Some points, one per row:
(-1.2 0.1 0.3 -0.7 -0.2 0.4 -0.2 -0.2 0.5 1.4 -1.8 -0.7 -0.3 0.8 0.4 -1.0 1.4)
(0.5 0.7 1.1 -1.0 1.4 -0.9 -0.1 0.7 1.0 0.4 -0.9 -1.1 -1.2 0.8 -0.5 0.8 -0.3)
(-1.4 -1.3 -1.2 0.0 -1.3 0.6 -1.9 0.3 -0.1 0.6 -1.1 0.9 0.9 0.8 -0.8 -1.0 1.6)
(-1.0 0.0 -1.1 0.6 -1.6 -0.8 -0.2 1.1 -0.5 2.3 0.5 2.1 3.2 2.9 -0.8 -2.3 -0.4)
(-0.8 -1.6 -0.8 -0.1 -0.7 -1.2 -0.1 1.5 0.9 0.8 -0.6 -0.6 -2.4 0.4 -1.4 -1.0 2.0)
(-0.4 -0.3 -1.0 0.9 -0.3 -0.3 -1.3 0.3 -0.5 -0.8 -0.6 1.4 3.2 1.3 0.3 -0.5 0.2)
(0.0 2.2 -0.2 1.8 1.9 -2.9 0.8 -0.6 2.0 -2.1 0.1 -0.5 -0.6 0.0 1.2 -1.1 -0.7)
(0.2 -0.7 2.1 -1.5 1.1 2.3 -0.7 0.5 -0.5 -1.0 -0.4 0.1 -0.6 -2.6 0.1 0.8 -1.3)
(0.3 1.4 0.8 -2.3 1.5 0.5 0.1 -0.1 0.0 0.6 -0.4 -0.3 -3.1 -0.1 -0.8 1.7 0.0)
(0.6 1.9 -1.4 -1.0 0.0 0.4 -1.8 -1.0 0.1 -0.4 2.0 0.3 -0.1 -0.8 1.1 0.8 1.1)
(0.8 0.8 -0.9 -1.1 0.8 -2.0 -0.6 -0.4 -0.7 -0.5 2.1 -0.3 3.3 0.7 -0.3 1.1 -1.0)
(-0.8 -0.4 -0.3 0.2 0.3 -0.6 -0.3 0.8 -0.2 2.5 -0.4 0.0 1.2 0.9 0.5 -1.5 2.3)
(0.5 -2.4 0.5 1.5 2.1 -1.9 0.4 1.1 0.8 1.1 -1.5 1.6 0.7 1.4 1.3 -2.5 1.3)
(-0.6 -0.1 -0.4 -1.9 -0.5 3.2 0.4 0.5 -0.6 -0.8 -0.7 0.2 -3.3 -2.7 0.4 0.2 -0.9)
(0.1 -0.4 0.5 1.7 0.0 1.6 0.0 0.1 -0.8 -0.5 -0.8 1.8 -1.4 -0.5 -1.7 -0.4 0.1)
(2.4 -0.5 -0.5 -0.9 -0.8 -1.5 0.7 0.2 0.3 -0.5 1.0 1.4 0.6 0.6 -0.2 0.2 0.8)
(-2.0 0.1 0.1 1.4 2.6 -2.0 -1.3 1.0 0.5 -0.5 -0.2 1.6 0.4 1.2 1.4 -2.4 -0.3)
(-2.1 0.3 0.1 0.8 0.5 1.9 -0.8 0.7 -0.5 -1.8 0.4 1.2 -0.9 -2.3 0.0 -1.3 -0.7)
(-0.4 0.6 -0.3 -0.4 0.3 -0.3 0.5 0.7 0.7 2.7 -0.9 1.7 0.4 1.3 -0.6 0.2 0.7)
(-0.4 0.8 -0.3 0.4 -1.0 -2.5 -0.9 -0.2 2.0 1.6 -0.4 0.2 1.5 2.2 0.1 -1.2 0.7)
(-0.6 0.4 0.8 0.1 -0.6 -0.8 1.3 -2.0 1.1 0.5 0.1 0.0 -0.3 1.0 -0.4 -0.6 0.2)
(1.9 0.1 -1.9 -1.3 -1.4 -1.2 -1.0 1.0 0.1 1.8 0.4 -0.2 -0.4 1.3 1.6 -0.3 1.0)
(-0.1 -0.4 -0.9 -0.8 -1.7 0.9 -1.1 -0.2 1.0 0.9 0.8 0.4 0.3 -2.1 -0.6 0.6 -0.7)
(-0.2 -0.2 0.9 1.9 0.4 3.1 1.5 0.2 -0.8 -1.4 -0.8 0.3 -1.6 -0.2 0.8 -0.7 -0.9)
(-1.0 -1.5 0.4 1.0 0.4 1.2 0.4 0.5 -0.8 0.7 -0.3 -0.1 -0.7 -0.2 -0.2 -1.3 0.4)
(0.1 -0.8 -0.6 -0.1 -0.8 -0.6 -0.7 0.1 -0.1 -0.4 0.3 -0.2 -1.6 -0.8 -1.1 0.6 0.1)
(-0.9 -1.1 0.1 -0.6 -0.7 1.0 -2.0 -0.3 -2.4 -1.0 0.9 -0.2 3.5 -3.7 -0.2 1.7 0.8)
Here are 12 more points, each followed by its number:
(-0.9 0.2 -0.4 -1.2 -2.0 1.5 -0.1 1.2 -0.2 0.1 0.5 -0.6 -1.3 -1.4 0.0 -0.2 0.7) 0
(0.0 0.8 -0.9 1.4 1.3 1.3 1.4 1.7 0.2 -2.4 0.4 1.5 -3.2 -1.3 0.3 0.4 -0.8) 1
(0.0 1.5 0.7 1.0 1.2 -2.0 0.7 -0.1 -0.1 -1.0 -0.1 -0.3 0.7 -0.1 1.4 0.9 -0.4) 2
(0.6 1.0 -0.5 -2.7 -1.0 0.6 -0.1 1.0 -1.8 1.4 0.5 0.4 2.5 -0.3 0.2 0.0 -0.5) 3
(0.7 1.8 0.1 0.6 1.4 -1.6 1.4 -1.1 2.2 0.7 1.4 -0.9 -0.2 0.4 0.3 1.2 0.4) 4
(2.0 0.9 -1.0 -0.4 2.1 -2.2 0.3 0.3 0.8 -1.2 1.1 -0.5 1.0 -1.2 0.7 1.9 -0.9) 5
(0.0 -1.2 -0.1 -1.1 2.6 -0.8 0.9 -1.1 2.2 0.5 -0.4 0.4 -0.7 1.8 0.3 -0.1 0.3) 6
(-1.0 -0.7 -1.5 -0.2 -0.6 -0.1 0.6 -0.4 1.1 1.1 0.2 -0.4 1.7 0.6 -0.6 1.1 1.1) 7
(0.5 -0.8 -1.4 0.7 1.5 -1.5 -0.8 1.2 -0.7 0.1 -0.7 0.0 1.9 -0.4 -1.0 -1.8 -1.6) 8
(0.3 -0.3 -0.9 0.3 0.8 -0.8 0.6 -0.2 -0.1 -2.2 0.6 -0.1 -1.8 -2.0 -0.9 2.3 -0.3) 9
(1.1 -0.8 1.0 -0.8 0.8 0.7 0.5 -0.5 0.4 -1.5 -0.2 -0.1 -1.9 0.5 0.3 0.6 0.5) 10
(0.6 -0.2 0.2 0.3 -0.3 0.7 -0.4 0.4 0.0 0.0 -0.6 0.0 -0.1 0.0 0.1 -0.6 -0.4) 11
Which of these numbered points is nearest to each point below, looking only along the 4 directions in which the first points spread most? Its number follows each.
(0.5 -0.6 0.8 -1.0 -0.6 1.5 0.4 -0.4 -0.6 1.4 -0.2 0.8 -2.6 -3.0 0.0 0.3 0.5) > 0
(0.3 -0.4 1.6 -0.4 2.2 0.4 -0.5 -0.1 1.3 -0.5 -0.1 -0.9 -1.9 0.6 -0.6 0.1 -0.7) > 10
(0.3 1.3 -1.3 0.8 0.1 -1.3 -1.0 0.0 1.1 -0.7 2.2 0.6 2.7 1.4 -0.1 -1.7 0.6) > 8
(-1.4 0.5 0.0 0.1 -0.2 -2.7 1.1 0.2 2.2 1.0 0.3 -0.2 -2.1 1.6 0.7 -1.4 -0.1) > 6
(0.9 0.1 0.4 -1.0 0.0 -3.5 1.2 0.8 1.3 -1.6 1.8 0.7 -0.6 1.4 0.8 1.6 -0.1) > 4
(0.2 2.0 -0.4 -1.1 0.9 -1.4 1.3 0.0 0.6 -0.1 2.2 0.7 -0.6 1.2 0.3 0.6 -1.4) > 4
(-0.6 0.4 0.6 0.7 1.7 -1.9 0.6 0.4 1.6 -1.2 0.9 -1.1 1.7 0.4 0.4 0.1 -1.3) > 2
(1.5 0.8 -0.5 -1.0 1.7 -3.2 1.8 -2.0 2.3 -1.6 0.8 0.2 -0.3 -1.3 -0.7 -0.3 0.0) > 4
(-0.1 1.1 -0.5 1.2 0.8 -2.5 0.3 0.6 -0.3 -1.4 -0.1 -1.1 1.4 1.3 1.1 0.1 -1.3) > 2
(0.0 -1.2 1.0 2.4 0.5 4.4 1.8 -0.3 -2.0 -0.6 -0.8 -0.1 -2.9 -3.4 -0.8 0.2 -0.1) > 1
(0.3 -0.6 -0.4 0.7 -0.8 0.2 1.9 -0.6 -0.5 0.3 0.0 -0.1 -0.2 -0.4 1.0 -0.6 0.4) > 11
(1.1 0.4 0.6 -1.2 0.3 0.1 1.5 -0.4 0.3 0.2 -0.5 0.1 -2.5 -0.7 0.4 1.0 0.5) > 10
(-0.3 0.5 0.4 0.7 1.0 0.1 1.8 -1.0 1.1 -0.7 -0.4 -1.3 -2.6 0.3 -0.7 1.3 -0.1) > 10
(1.1 -0.6 0.5 -1.5 -0.8 0.7 -0.9 -0.3 -0.5 -2.8 2.3 -1.8 -0.8 -4.5 -0.4 2.0 -1.7) > 9
(0.8 1.6 -1.0 0.1 -1.7 1.7 -1.3 -0.5 -1.3 0.9 1.6 -0.5 2.2 -0.7 0.1 0.6 -0.3) > 3
(-1.5 -0.7 -1.0 0.2 0.0 0.3 -0.4 -0.1 1.0 0.1 0.4 0.5 -1.0 0.6 0.1 0.2 1.3) > 11
(0.6 0.8 0.9 -0.7 1.6 -0.7 0.1 -0.4 1.1 -1.6 -0.5 -1.5 -0.4 -1.7 -0.3 2.0 -0.4) > 9
(-1.2 -1.5 -1.1 -0.6 -1.3 2.8 0.0 0.2 -1.7 1.2 -1.2 -0.9 0.9 -0.4 -1.5 0.3 0.0) > 0
(1.5 0.4 1.4 -1.8 0.5 -0.8 -0.9 -0.1 0.7 -0.6 1.6 0.5 1.2 -0.5 1.4 2.8 -0.3) > 5
(0.0 1.5 -1.4 -1.2 -0.3 -2.4 1.2 -0.3 0.9 0.0 1.2 1.3 -0.1 0.4 0.5 0.8 -0.7) > 4
(-0.5 0.6 -0.9 -1.4 -0.7 2.4 0.0 0.7 -1.5 -0.4 -0.6 -0.7 0.9 -1.0 -1.9 0.1 -0.1) > 0
(-0.7 0.3 -1.7 -0.8 0.3 -0.9 0.4 0.2 -0.5 1.3 -1.0 0.7 0.8 1.7 0.2 0.3 0.5) > 7
(-1.3 -0.3 2.0 0.7 0.7 3.9 -0.6 -1.1 -0.6 -0.1 -1.6 1.2 -3.2 -1.1 -0.5 -1.6 1.3) > 1
(-1.9 0.1 -1.5 -0.3 -1.9 -0.5 0.1 0.0 -0.1 2.5 -0.4 1.3 0.2 1.4 0.2 -0.6 0.3) > 7
(0.1 -0.2 -1.0 0.5 -0.1 0.1 0.6 -0.1 -0.2 -0.8 0.6 0.1 -0.6 -0.1 0.5 -0.3 -0.3) > 11
(0.1 0.3 1.6 0.9 0.4 1.4 0.3 -0.1 0.8 -0.2 -1.0 -0.1 -1.8 -2.5 0.8 0.0 -0.3) > 1
(1.3 -1.1 -1.6 -2.0 -2.6 -0.5 -1.5 -0.6 -0.2 -0.6 0.4 0.2 1.3 -1.4 0.2 1.9 -1.3) > 3
(0.6 0.3 -0.2 1.9 0.5 -1.4 1.5 -0.1 2.9 2.4 0.7 -1.0 -1.9 -0.4 1.7 0.2 0.0) > 6
(-1.4 0.4 1.1 -0.1 0.9 1.0 0.2 0.9 -1.0 -0.5 0.8 0.0 -3.0 0.9 -0.6 -1.6 0.2) > 10
(-0.2 -0.2 1.0 1.1 0.0 1.3 -1.1 -1.5 -1.5 -1.5 -0.5 -1.5 0.6 -2.1 -0.2 1.1 -1.1) > 9
(1.8 1.4 -0.9 -2.5 -1.1 0.3 -0.2 -0.2 -1.4 -2.3 2.3 -1.4 0.5 -2.0 -0.1 0.8 -0.4) > 9
(-0.3 -0.5 0.7 1.1 0.9 2.8 -0.2 0.0 -1.3 -0.4 -1.8 0.7 -1.1 -2.0 0.3 -1.1 -0.6) > 1
(-0.6 -0.5 -0.1 -0.1 -1.2 2.4 -0.6 -1.8 0.7 1.2 0.5 -0.5 -0.5 -3.0 1.6 -0.2 -1.4) > 0
(0.2 -0.7 -1.8 -1.9 0.4 -0.1 -0.2 0.2 -2.1 0.0 0.8 0.1 1.0 -1.9 -0.2 2.7 -0.9) > 3
(-0.4 1.1 0.1 -1.0 0.5 0.1 1.8 0.3 0.2 -0.3 1.2 -0.9 -1.0 -1.3 2.4 -0.6 0.5) > 10
(-0.2 -0.9 1.3 -0.1 -0.8 2.8 0.9 0.7 -1.9 -1.9 -0.4 -1.6 -2.9 -3.5 -0.4 1.2 -1.0) > 1
(1.5 1.5 0.6 -0.4 1.4 -0.7 1.1 -0.8 -0.1 -1.3 -0.4 0.2 -3.6 0.3 -1.4 1.5 -1.0) > 10
(1.9 -0.8 0.1 -1.3 0.2 -0.3 -0.7 -0.5 -0.4 1.1 0.7 -0.1 0.5 0.5 2.0 0.4 1.9) > 7
(-0.4 -1.4 0.5 -1.5 -0.5 -1.8 0.2 -0.4 0.2 -0.3 0.7 -1.1 1.7 -2.2 -0.8 0.4 -1.2) > 3
(-1.6 0.3 0.5 0.3 0.0 1.3 0.3 -0.8 1.4 0.3 -1.7 -1.1 -1.7 -1.6 0.6 -1.1 0.6) > 10
(-0.3 0.4 0.6 -0.5 0.8 -1.6 0.2 -0.6 0.4 -1.9 1.1 -1.0 0.1 -1.9 -0.8 0.4 -0.1) > 9
(-0.2 1.3 0.0 -1.3 -0.9 0.9 -0.4 0.1 1.3 0.7 0.4 -0.5 -1.7 0.8 0.0 0.6 1.0) > 10
(0.1 -1.5 -1.2 -0.9 -1.5 1.1 -0.7 -0.7 -1.3 0.2 0.5 -0.7 0.1 -3.6 -0.7 1.0 0.3) > 0
